Each path below is one point turned by a fixed rotation once a step. After each direction that follows a path, write how fast that rotation turns it, in degrees per step (0 if it stays still).
Each turn is a multiple of 5 degrees from 10 to 175, or 0.

2.88 2.59 -1.03 2.35 1.45 -0.78 2.98 1.93 2.77 -1.12 -4.19 0.10 0.38 -0.68
1.55 1.16 -3.14 5.16 -0.64 -2.94 1.91 1.67 -0.45 0.04 -0.88 -1.65 1.87 0.58
1.85 3.02 -3.10 2.49 2.84 -0.59 -1.26 1.95 2.41 -2.08 -1.22 -1.97 -0.19 2.69
1.44 3.29 -3.11 5.30 -0.06 -0.56 -1.61 -1.15 0.11 1.41 -2.13 0.17 -0.88 1.50
-0.39 1.87 -1.84 2.82 3.97 -0.58 -0.71 1.86 1.48 1.60 -4.72 -1.29 1.58 0.02
2.90 2.88 -1.42 3.77 -0.04 -1.00 2.91 0.31 1.62 -0.05 -4.08 1.03 0.17 -1.23
0.67 0.79 -3.11 3.77 1.07 -3.15 1.38 3.15 0.05 -0.24 -1.41 -2.52 2.78 0.73
3.43 3.39 -2.93 2.89 0.88 -0.59 -0.53 1.00 2.74 -2.48 -1.10 -1.05 -0.82 2.11
0.16 2.38 -3.72 5.26 0.74 -1.24 -1.82 -0.34 -0.70 2.02 -1.79 -1.16 0.38 1.69
0.75 2.98 -1.66 2.23 3.82 0.50 -0.66 1.20 2.49 0.27 -5.03 -0.43 0.45 0.47
1.71 2.10 -1.70 4.81 -0.21 -1.67 2.41 0.22 0.02 1.67 -3.42 0.48 1.01 -0.94
1.24 1.21 -2.13 2.55 2.47 -2.34 1.59 3.69 1.63 -1.18 -2.16 -2.48 2.40 0.78
3.50 3.26 -3.21 4.46 -1.11 -1.02 0.34 0.19 1.62 -1.45 -0.74 -0.42 -1.06 2.01
-0.53 2.27 -3.76 4.08 2.44 -1.43 -2.44 1.34 -0.05 1.20 -1.80 -2.29 1.19 2.14
1.99 3.58 -1.69 2.68 2.19 0.60 -0.58 -0.30 2.29 0.13 -4.59 0.72 -1.22 0.37
0.28 1.30 -2.15 4.54 0.73 -1.97 1.32 0.97 -0.34 2.30 -3.75 -0.67 1.96 -1.03
2.52 2.07 -1.78 2.10 2.08 -1.48 2.15 2.94 2.87 -1.92 -2.92 -1.29 0.90 0.35
2.47 2.42 -3.64 5.22 -1.47 -2.22 0.97 0.19 -0.12 -0.57 -0.08 -1.11 0.13 1.35
0.52 2.67 -3.40 2.63 3.39 -0.56 -2.49 1.71 1.44 -0.25 -1.98 -2.31 0.60 2.63
1.91 3.75 -2.05 4.17 0.47 0.26 -0.33 -1.29 1.05 1.21 -4.10 1.09 -1.21 0.26
-0.33 1.11 -1.85 3.53 3.03 -1.87 0.92 1.92 0.28 2.01 -4.25 -1.27 2.51 -0.39
3.42 2.88 -1.55 2.85 0.84 -1.05 2.95 1.55 2.30 -1.77 -3.27 -0.27 0.08 -0.11
1.02 1.48 -3.99 5.04 -0.07 -2.77 0.52 1.58 -0.56 0.07 -0.17 -1.97 1.58 1.47
1.92 3.31 -3.00 2.30 2.51 0.09 -2.06 1.30 2.60 -1.65 -1.94 -1.46 -0.48 2.65
0.22 3.14 -2.66 5.06 0.46 -0.66 -0.93 -1.37 -0.37 2.31 -3.06 0.51 -0.44 0.55
0.10 1.91 -1.61 2.31 3.90 -0.77 0.54 2.49 1.71 0.83 -4.87 -1.29 1.73 -0.51
3.01 2.62 -1.75 4.11 -0.76 -1.47 3.31 0.49 1.15 -0.42 -3.02 0.46 0.22 -0.46
0.76 1.29 -3.41 3.90 1.60 -2.89 0.28 2.76 0.39 -0.44 -0.69 -3.15 2.12 1.54
Directions:
-0.18 0.69 -1.08 0.17 0.03 0.60 -2.55 -0.75 -0.15 -0.29 1.29 -0.36 -0.99 1.71
70
0.90 -1.15 1.35 0.44 -0.94 -0.03 -0.07 -0.26 0.73 1.03 -1.14 -2.10 -0.64 1.45
0
-1.42 -0.99 -0.62 1.23 -0.41 -1.06 -0.26 0.03 -1.85 1.62 0.69 -0.66 1.29 -0.06
155

0.75 3.16 0.20 0.62 -2.33 -2.30 1.08 0.05 -1.12 -1.66 -1.05 -0.19 -4.88 -2.31
-0.25 -0.77 -1.67 -0.24 -1.32 -0.65 -1.29 -4.02 -0.49 2.17 -1.75 0.35 -4.29 -3.02
-2.66 -2.54 3.03 3.02 -0.08 -2.27 0.46 -1.12 0.87 0.61 -0.33 0.31 -3.79 -2.05
-1.37 0.58 0.28 1.50 -3.88 -1.37 -0.07 -1.67 -0.12 -3.86 1.70 -0.27 -3.69 -1.14
0.49 -1.44 -0.58 -0.98 -0.93 -2.16 -1.96 -2.66 -1.67 -1.82 -1.93 2.39 -4.44 -1.05
-2.02 -0.56 1.28 0.75 -3.07 -2.25 1.57 0.46 0.32 2.07 -2.65 2.42 -4.14 -0.59
-4.48 0.38 0.70 0.64 -3.32 0.60 -1.94 -2.07 -0.46 -0.12 0.34 -1.71 -3.90 -0.56
-1.08 -3.25 0.76 -0.28 -0.21 -2.02 -0.44 -0.94 -3.70 -1.67 1.07 -0.55 -4.51 -0.22
-0.27 -3.11 -0.06 -0.37 -4.76 0.25 1.96 0.07 -0.26 -0.61 -0.16 2.95 -3.09 -0.94
-2.70 0.07 2.19 -0.86 -2.03 1.87 -3.14 0.79 -0.77 -0.96 -2.19 1.66 -3.93 -1.31
-1.61 0.47 0.33 -1.26 -1.30 -1.29 0.78 1.59 -3.64 0.78 -0.10 -1.61 -5.06 -1.16
-1.01 -3.58 -0.64 -0.79 -3.13 1.95 0.69 -2.06 -1.43 1.90 1.08 -0.10 -3.15 -2.76
-1.56 -3.09 4.01 1.20 -0.52 1.66 -0.79 1.52 -0.73 -1.84 0.33 1.50 -3.63 -2.26
0.92 2.16 0.50 -0.62 -3.29 0.51 1.10 1.72 -1.91 -2.50 0.30 0.03 -4.38 -2.44
0.73 -0.34 -1.07 -1.77 -1.06 1.47 -1.42 -1.81 -1.71 1.44 -1.68 1.25 -4.33 -3.99
-1.81 -1.53 2.83 2.10 -0.18 -0.27 1.47 0.85 0.35 2.24 -0.31 -0.04 -3.98 -3.77
-1.07 0.80 0.96 1.85 -2.99 1.14 -0.22 -1.57 -0.15 -2.34 2.28 -2.10 -3.49 -3.49
2.28 -1.68 0.45 0.25 0.63 -1.27 -1.15 -2.01 -1.98 -2.65 -0.37 1.49 -4.26 -3.18
0.54 0.14 0.95 1.57 -2.33 -1.72 1.99 0.03 1.41 0.86 -2.19 2.87 -4.25 -3.05
-3.21 1.96 0.75 1.54 -1.85 0.33 -2.62 -2.45 0.68 0.12 -0.71 -0.90 -3.96 -2.84
-0.76 -1.32 0.70 1.27 0.32 -3.69 -0.11 -1.82 -2.31 -0.52 1.10 -1.70 -4.86 -1.52
-0.21 -2.72 -0.47 1.04 -4.10 -1.26 1.71 -3.15 0.73 -1.04 0.43 2.22 -3.26 -1.83
-2.21 -0.61 2.59 1.03 -1.48 -0.63 -3.02 -0.67 0.62 -2.44 -2.13 2.54 -3.85 -0.77
-1.30 2.19 -0.09 -0.50 -2.56 -3.46 0.40 0.17 -2.56 -0.45 -1.16 -0.64 -5.28 -0.15
-2.03 -2.91 -1.39 -1.07 -2.82 -0.43 -0.53 -3.42 -1.20 2.23 -0.29 0.44 -3.71 -1.28
-3.27 -4.07 3.39 1.39 -0.88 -0.89 -0.54 0.21 -0.09 -0.65 0.25 0.77 -4.01 -0.54
-1.22 0.43 0.32 -0.14 -4.59 -0.25 0.25 0.79 -1.60 -3.71 1.27 0.16 -3.87 -0.38
-0.02 -1.81 -0.45 -2.94 -1.39 0.30 -2.04 -1.11 -2.69 0.39 -2.04 2.24 -4.58 -1.28
Directions:
-0.78 0.13 -0.46 0.85 -0.37 -2.48 -0.44 -1.75 1.01 -0.45 -0.58 0.40 -0.02 1.44
20
-1.79 0.49 1.86 1.31 -0.46 1.00 -0.43 1.05 1.84 -0.25 -0.27 0.28 0.46 -0.01
110

-2.92 -2.29 1.95 2.85 0.35 1.31 1.04 -2.46 0.28 -2.55 -0.77 2.16 0.71 3.14
-1.21 2.90 -1.79 -1.73 -2.38 -0.47 2.04 -2.54 2.03 -1.61 2.96 -1.85 -0.68 2.17
-4.13 -1.35 -1.63 -0.93 1.48 2.45 2.64 -1.58 -1.78 1.04 -1.86 -2.32 1.55 -1.50
-0.06 3.23 1.96 2.38 -0.94 2.01 0.67 0.45 -0.33 -4.52 -1.99 -1.15 2.47 0.58
-0.05 -1.24 -3.36 -0.85 -0.40 0.49 -1.25 -3.78 3.91 -3.00 -1.56 -2.00 -0.14 -1.19
-0.89 1.12 1.46 -0.63 4.96 0.67 -0.34 -3.05 -2.65 -0.85 -0.25 -2.72 -0.09 2.24
1.46 0.49 1.62 0.43 -3.04 5.02 -0.59 -1.49 -0.50 -1.05 1.34 -2.90 -0.46 -1.33
0.08 -4.72 -1.55 0.35 1.40 2.07 0.40 0.67 1.80 -2.19 -0.30 -2.61 0.97 2.87
1.30 2.36 -1.22 2.91 1.49 1.59 0.64 -3.66 0.11 0.31 3.32 0.34 2.62 2.26
-4.61 -2.80 1.55 0.43 -2.78 1.68 0.70 -3.37 0.08 -0.83 1.74 -0.75 -1.48 0.46
-0.66 1.37 -1.03 -2.34 -0.48 1.44 4.60 0.98 -0.17 -2.05 0.49 -2.10 1.17 3.92
-2.62 1.57 -3.22 3.10 -0.39 2.58 1.10 -1.71 1.43 0.68 -0.92 -1.90 2.69 -2.60
-2.40 -0.62 1.72 0.78 0.23 -1.00 -0.37 -2.66 -0.60 -5.77 -2.16 -0.21 2.15 1.13
1.10 3.28 -1.21 -2.41 0.19 2.30 0.64 -3.89 2.52 -1.65 -0.64 -2.21 -2.13 0.64
-2.07 -1.34 -0.23 -0.07 2.40 1.81 -1.02 -0.51 -2.35 -0.07 -0.08 -5.58 0.65 -1.45
3.26 -0.18 1.67 1.44 -0.50 4.57 0.23 -0.84 -0.82 -3.39 -0.88 -0.29 2.95 1.31
-0.46 -2.10 -1.99 2.35 0.38 1.33 -1.49 -2.11 4.61 -1.05 1.58 -2.20 -2.14 2.16
-1.12 -0.91 -0.16 -1.19 2.01 0.45 0.88 -3.59 -3.42 0.20 3.78 -1.29 2.15 2.76
-2.03 0.42 1.56 1.63 -3.13 5.30 3.17 -0.88 0.19 0.47 0.13 -0.31 -1.14 0.61
-2.19 -1.74 -2.56 0.44 -1.20 -0.54 1.78 1.52 1.38 -3.38 0.91 -2.83 2.71 2.13
-1.00 2.48 -2.25 1.14 2.07 1.36 2.23 -4.87 0.18 -0.19 -1.13 1.59 2.62 0.04
-4.30 1.20 2.48 0.63 -1.31 0.13 -0.58 -2.46 -0.01 -2.98 -0.86 -2.90 -1.85 -0.34
2.08 0.22 -1.72 -4.65 -0.14 2.14 1.83 -0.72 -0.24 -2.75 -1.13 -3.31 1.20 0.26
-0.27 0.52 -0.78 3.94 2.89 3.55 -0.85 -0.62 0.96 0.34 -2.02 -3.28 1.10 -0.62
1.08 -1.48 1.78 1.02 -0.96 0.22 -2.82 -3.08 -0.78 -4.73 1.71 -1.17 2.18 0.66
1.06 -1.50 -0.84 -1.44 0.96 3.40 1.26 -3.42 2.24 0.38 0.24 -0.87 -3.03 3.51
-2.34 0.37 -0.09 1.87 0.59 1.65 0.63 0.44 -2.43 0.73 3.96 -4.70 1.43 0.99
-0.18 -2.20 -0.40 1.27 -2.80 4.04 2.47 -1.60 -0.36 -2.16 -0.30 1.77 3.42 0.40
Directions:
-0.82 0.25 1.83 1.47 -0.16 0.61 -0.48 -0.80 -2.06 0.35 -0.02 0.76 0.88 -1.29
120
-0.41 -2.71 -0.61 -1.66 -0.11 -0.79 -0.23 -0.47 -1.07 -0.69 -0.13 0.12 1.16 -0.63
145
2.07 1.63 -0.49 -1.08 -1.14 0.01 0.24 -0.59 -0.74 -0.53 1.28 0.49 1.44 -0.20
155
-2.09 0.30 -0.63 0.26 -1.27 -0.68 2.08 0.28 0.23 0.50 0.68 1.29 0.76 0.69
40

1.39 1.52 0.27 -4.16 3.00 3.38 -0.56 1.90 0.97 -3.26 0.59 2.29 -1.39 1.79
2.11 0.83 3.47 -4.07 2.22 2.53 -0.84 0.67 2.13 -2.08 -0.55 1.45 -2.57 0.65
0.80 2.01 2.03 -6.88 0.89 2.11 -0.97 0.20 0.99 -1.05 -0.26 1.56 -1.17 0.90
1.49 1.75 0.13 -4.72 2.76 2.89 -0.36 1.97 0.44 -2.62 1.59 2.58 -1.33 0.63
2.53 0.63 3.54 -4.03 2.30 2.25 0.00 1.39 1.90 -1.94 0.56 1.54 -3.16 0.30
1.32 1.80 2.43 -6.92 0.47 1.47 0.12 0.51 0.68 -0.47 0.34 1.79 -1.57 0.15
1.51 1.70 0.11 -5.24 1.99 2.36 0.56 2.45 0.45 -2.19 2.09 2.54 -1.45 0.32
2.86 0.31 2.96 -3.70 2.20 2.17 0.76 1.80 1.78 -1.49 1.32 2.09 -3.50 -0.07
1.69 1.04 2.35 -6.61 0.01 0.69 0.78 1.06 1.02 0.15 0.57 1.65 -2.33 -0.13
1.76 1.69 -0.27 -5.45 1.67 1.67 1.62 2.51 0.59 -1.23 2.23 2.87 -1.65 0.29
2.87 -0.06 1.81 -3.48 2.41 1.65 1.61 2.61 1.78 -1.03 1.51 2.08 -3.55 0.10
2.12 0.88 2.58 -6.07 0.02 0.29 1.73 1.22 1.93 0.92 0.41 1.67 -2.84 -0.06
1.32 1.61 -0.81 -5.67 1.16 0.85 1.93 2.72 0.83 -0.22 2.10 2.84 -1.67 0.78
3.14 0.12 0.89 -3.23 2.42 1.28 2.17 3.14 2.59 -0.70 1.39 2.44 -3.67 0.83
2.06 0.77 2.08 -5.06 0.31 0.10 1.82 1.52 2.70 1.56 -0.18 1.57 -3.25 0.69
1.28 1.52 -1.20 -5.81 0.84 0.45 2.11 2.44 1.47 0.52 1.09 2.53 -1.72 1.63
2.64 0.30 -0.31 -2.86 2.39 0.99 2.32 3.10 2.75 -0.06 0.92 2.50 -3.29 1.60
2.35 0.62 1.88 -4.18 0.65 -0.21 1.80 1.53 3.28 1.51 -0.91 1.47 -3.50 1.47
0.96 1.52 -1.29 -5.53 0.59 0.33 1.68 2.05 2.12 1.12 -0.15 2.68 -1.44 2.26
2.27 0.97 -1.09 -2.38 2.61 1.03 1.82 3.30 3.03 -0.14 0.27 2.80 -2.90 2.26
2.14 0.64 1.57 -3.60 1.09 0.09 1.53 1.36 4.06 1.26 -1.89 1.77 -3.56 2.23
0.56 2.14 -1.02 -5.62 0.60 0.17 1.17 1.63 2.51 1.17 -0.97 2.20 -1.38 2.67
1.78 1.22 -1.66 -2.51 2.97 1.19 0.93 2.79 3.22 -0.53 -0.54 2.68 -2.24 3.14
2.18 0.60 1.52 -3.33 1.80 0.80 0.64 1.36 3.97 0.81 -2.15 1.58 -3.08 2.78
0.26 2.37 -0.52 -5.78 0.89 0.43 0.53 0.98 2.84 0.94 -1.91 2.36 -1.32 3.08
1.41 1.75 -1.60 -3.24 3.18 1.70 0.24 2.45 2.58 -0.89 -0.84 2.62 -1.54 3.35
1.74 0.70 2.00 -2.83 2.38 1.59 -0.26 1.08 3.88 -0.29 -2.45 1.64 -2.80 3.11
0.43 2.19 0.27 -5.46 0.90 0.96 -0.37 0.35 2.61 0.39 -2.34 2.01 -1.06 3.06
Directions:
0.17 -0.40 2.39 -0.67 -1.16 -0.63 -0.23 -1.23 0.75 1.09 -1.37 -0.95 -0.78 -0.35
115
1.05 1.16 1.29 -0.84 1.26 -0.55 -0.41 2.06 0.03 0.83 0.32 -0.93 0.99 1.08
0

2.30 0.98 -0.27 -0.60 -2.75 -2.64 0.62 -5.65 0.92 0.42 -1.79 3.00 0.01 0.82
3.55 1.91 -2.34 2.49 -1.17 -1.67 1.54 -0.27 -2.38 2.44 0.60 4.09 -1.65 -1.10
0.11 2.66 2.08 3.42 -3.98 1.80 -1.24 3.06 -2.75 0.07 0.23 2.32 -1.73 -0.31
-1.23 0.88 -0.25 -0.94 -5.30 1.36 -4.16 -1.76 -0.69 -2.72 -1.87 1.63 -0.42 -1.30
2.03 0.26 -1.87 -1.87 -0.63 1.44 -2.47 -4.30 -0.57 1.73 -1.40 2.20 -0.10 -4.39
3.70 2.92 2.67 -0.41 -0.54 0.54 -0.20 -1.02 0.17 5.27 0.14 1.72 -0.58 -0.96
2.03 1.78 3.14 1.17 -4.76 -1.80 -0.64 0.27 0.88 1.00 0.10 3.73 1.52 2.80
1.76 -1.14 -1.21 2.24 -3.63 -1.15 0.47 -2.68 -1.79 -2.82 -1.69 4.63 0.23 -0.29
1.59 1.47 -1.31 1.47 -1.53 0.87 -0.66 -1.37 -4.31 0.61 -1.63 1.34 -4.71 -2.58
-0.39 3.67 0.42 -1.03 -4.23 0.55 -3.43 1.79 -0.72 3.51 -0.38 0.21 -2.52 -1.75
-0.35 0.67 0.74 -0.54 -4.41 1.63 -2.60 -1.59 2.21 0.94 0.80 3.25 3.32 -2.71
4.05 0.62 1.79 1.21 -0.33 2.16 -0.28 -5.59 -0.31 0.04 -0.27 2.85 1.05 -0.68
4.68 2.74 0.83 -0.28 -0.71 -1.94 -0.24 -1.01 -2.12 1.56 -2.08 2.57 -2.56 2.22
0.43 0.27 -0.02 0.88 -4.77 -2.09 0.06 3.42 -1.64 1.40 -1.83 4.55 -0.52 -0.57
-1.29 -1.40 0.80 2.82 -5.23 2.05 -0.40 -1.76 -1.51 -0.68 0.08 2.10 -1.37 -3.31
0.96 3.59 -1.00 0.31 -2.49 1.37 -2.85 -5.03 -0.48 0.13 0.02 -1.07 -2.71 -1.60
2.37 5.47 -1.49 -1.47 -0.53 -0.79 -2.52 -0.13 0.62 3.09 -0.28 2.73 1.29 -1.73
1.76 0.71 3.28 0.33 -1.58 2.27 -0.46 0.95 -0.09 1.49 0.14 6.00 2.36 -0.50
2.86 -2.09 3.25 0.41 -3.82 0.82 -0.97 -2.90 -1.57 -1.24 -1.23 2.46 -1.63 2.48
2.86 0.25 -2.45 0.11 -3.69 -3.60 -0.37 -2.21 -2.06 0.78 -2.90 0.59 -2.61 -1.30
-0.72 3.30 -0.53 2.36 -2.89 -0.12 1.19 1.23 -1.29 3.46 -0.96 2.10 -1.28 -4.30
-1.82 3.56 1.94 1.47 -4.12 3.23 -1.90 -1.34 0.67 0.71 2.50 2.45 -0.70 0.03
3.27 1.52 -1.57 -0.67 -2.18 1.15 -4.79 -3.47 -0.02 -1.74 0.57 2.21 1.03 0.38
4.96 1.05 0.38 -0.97 0.85 0.03 -1.57 -0.67 -2.35 1.16 -3.27 3.05 0.79 -2.42
0.89 0.80 4.32 -0.79 -2.87 0.11 1.10 0.62 -1.44 3.69 -2.74 3.16 -1.94 0.01
-0.35 -1.33 0.04 1.14 -6.64 -1.69 -0.03 -2.09 0.81 1.07 0.96 2.72 -1.78 0.74
2.60 1.74 -2.68 4.07 -3.06 -0.46 -0.44 -2.94 -1.14 -0.84 0.66 0.80 -0.42 -3.45
0.94 6.43 0.44 1.53 -0.48 1.86 -1.20 -0.24 -2.55 0.46 -1.33 1.58 -1.26 -1.89
Directions:
0.32 0.50 0.14 1.56 -1.03 0.01 -1.85 -0.95 -0.11 1.29 -1.21 1.82 -0.50 -0.20
0
-0.80 1.27 -0.52 -1.05 0.59 1.93 -2.15 0.02 0.32 -0.24 0.66 -0.51 0.48 -1.23
60
